[[142 129 136 123]
 [137 139 114 117]
 [114 133 115 134]
 [131 142 151 110]
 [134 143 115 136]
 [145 132 136 133]
 [119 143 133 117]
 [144 131 136 132]
 [122 139 132 114]]
=>
[[136 123 142 129]
 [114 117 137 139]
 [115 134 114 133]
 [151 110 131 142]
 [115 136 134 143]
 [136 133 145 132]
 [133 117 119 143]
 [136 132 144 131]
 [132 114 122 139]]

[[128 115 130 130]
 [139 138 134 138]
 [123 105 135 132]
 [131 128 127 130]
 [139 116 125 129]
 [122 146 128 124]
 [131 128 124 130]]
=>
[[130 130 128 115]
 [134 138 139 138]
 [135 132 123 105]
 [127 130 131 128]
 [125 129 139 116]
 [128 124 122 146]
 [124 130 131 128]]

[[130 124 130 131 130 126]
 [114 110 130 117 128 130]
 [108 114 143 136 125 111]
 [117 121 143 125 134 131]
 [143 141 117 126 153 121]
 [131 133 128 130 146 129]
 [130 118 112 110 126 146]
 [135 130 116 115 137 138]
 [123 114 120 106 128 135]]
=>
[[130 126 130 124 130 131]
 [128 130 114 110 130 117]
 [125 111 108 114 143 136]
 [134 131 117 121 143 125]
 [153 121 143 141 117 126]
 [146 129 131 133 128 130]
 [126 146 130 118 112 110]
 [137 138 135 130 116 115]
 [128 135 123 114 120 106]]

[[120 146 109 113 109 131 109]
 [143 133 120 141 142 145 123]
 [130 132 146 142 146 135 136]
 [106 127 128 119 145 115 120]
 [117 119 114 148 124 114 121]
 [110 147 115 107 118 109 143]
 [148 128 120 147 108 148 116]
 [147 143 128 111 112 131 109]
 [140 111 112 107 111 147 131]]
=>
[[131 109 120 146 109 113 109]
 [145 123 143 133 120 141 142]
 [135 136 130 132 146 142 146]
 [115 120 106 127 128 119 145]
 [114 121 117 119 114 148 124]
 [109 143 110 147 115 107 118]
 [148 116 148 128 120 147 108]
 [131 109 147 143 128 111 112]
 [147 131 140 111 112 107 111]]

[[131 132 122 130 147 135 125 150 119 114 127 126 131]
 [132 132 123 131 150 136 125 152 117 112 128 126 131]
 [131 132 122 130 146 134 126 148 120 115 127 127 130]
 [132 132 123 131 152 138 125 154 116 111 130 126 130]
 [131 132 122 130 146 134 126 149 119 115 127 127 130]
 [132 132 123 131 149 136 125 151 118 113 128 126 131]]
=>
[[126 131 131 132 122 130 147 135 125 150 119 114 127]
 [126 131 132 132 123 131 150 136 125 152 117 112 128]
 [127 130 131 132 122 130 146 134 126 148 120 115 127]
 [126 130 132 132 123 131 152 138 125 154 116 111 130]
 [127 130 131 132 122 130 146 134 126 149 119 115 127]
 [126 131 132 132 123 131 149 136 125 151 118 113 128]]

[[153 127 139 144 141 139 154]
 [138 148 135 128 118 150 150]
 [120 133 108 102 105 152 102]
 [145 113 150 129 109 112 153]
 [108 130 124 116 115 110 135]
 [125 137 139 133 140 148 143]
 [116 121 127 138 135 122 125]
 [117 113 118 108 143 110 112]
 [143 151 128 122 148 114 135]
 [136 137 137 132 138 143 115]
 [140 152 128 127 145 132 103]]
=>
[[139 154 153 127 139 144 141]
 [150 150 138 148 135 128 118]
 [152 102 120 133 108 102 105]
 [112 153 145 113 150 129 109]
 [110 135 108 130 124 116 115]
 [148 143 125 137 139 133 140]
 [122 125 116 121 127 138 135]
 [110 112 117 113 118 108 143]
 [114 135 143 151 128 122 148]
 [143 115 136 137 137 132 138]
 [132 103 140 152 128 127 145]]

[[126 120 132 124 125 125 126 140 134 126 127 154 143]
 [130 151 127 128 126 130 130 124 126 135 126 117 103]
 [128 126 126 127 118 126 120 123 128 132 132 154 127]
 [127 130 131 129 137 127 138 141 124 128 124 104 127]]
=>
[[154 143 126 120 132 124 125 125 126 140 134 126 127]
 [117 103 130 151 127 128 126 130 130 124 126 135 126]
 [154 127 128 126 126 127 118 126 120 123 128 132 132]
 [104 127 127 130 131 129 137 127 138 141 124 128 124]]

[[132 135 130 125 129]
 [132 121 128 125 129]
 [132 123 135 144 120]
 [101 127 125 125 140]
 [115 109 128 135 131]
 [137 128 139 131 129]
 [132 139 142 130 129]
 [119 127 128 108 118]
 [132 127 126 125 116]
 [132 127 123 115 138]
 [135 140 117 125 129]
 [141 127 116 108 129]]
=>
[[125 129 132 135 130]
 [125 129 132 121 128]
 [144 120 132 123 135]
 [125 140 101 127 125]
 [135 131 115 109 128]
 [131 129 137 128 139]
 [130 129 132 139 142]
 [108 118 119 127 128]
 [125 116 132 127 126]
 [115 138 132 127 123]
 [125 129 135 140 117]
 [108 129 141 127 116]]
---
[[124 128 120]
 [120 137 105]
 [128 131 132]]
=>
[[128 120]
 [137 105]]

[[144 135 134 131 135]
 [101 137 140 114 149]
 [128 138 134 120 120]
 [140 121 119 137 113]
 [129 115 113 133 110]]
=>
[[135 134]
 [137 140]]

[[131 106 113 131 114]
 [120 142 135 123 137]]
=>
[[106 113]
 [142 135]]

[[114 150 142 114]
 [126 152 131 135]]
=>
[[150 142]
 [152 131]]

[[127 140 121]
 [119 135 134]
 [122 128 124]
 [104 130 125]
 [146 141 134]]
=>
[[140 121]
 [135 134]]

[[132 144 131 140]
 [132 136 129 133]
 [130 142 130 131]
 [133 136 132 133]
 [130 151 124 130]]
=>
[[144 131]
 [136 129]]
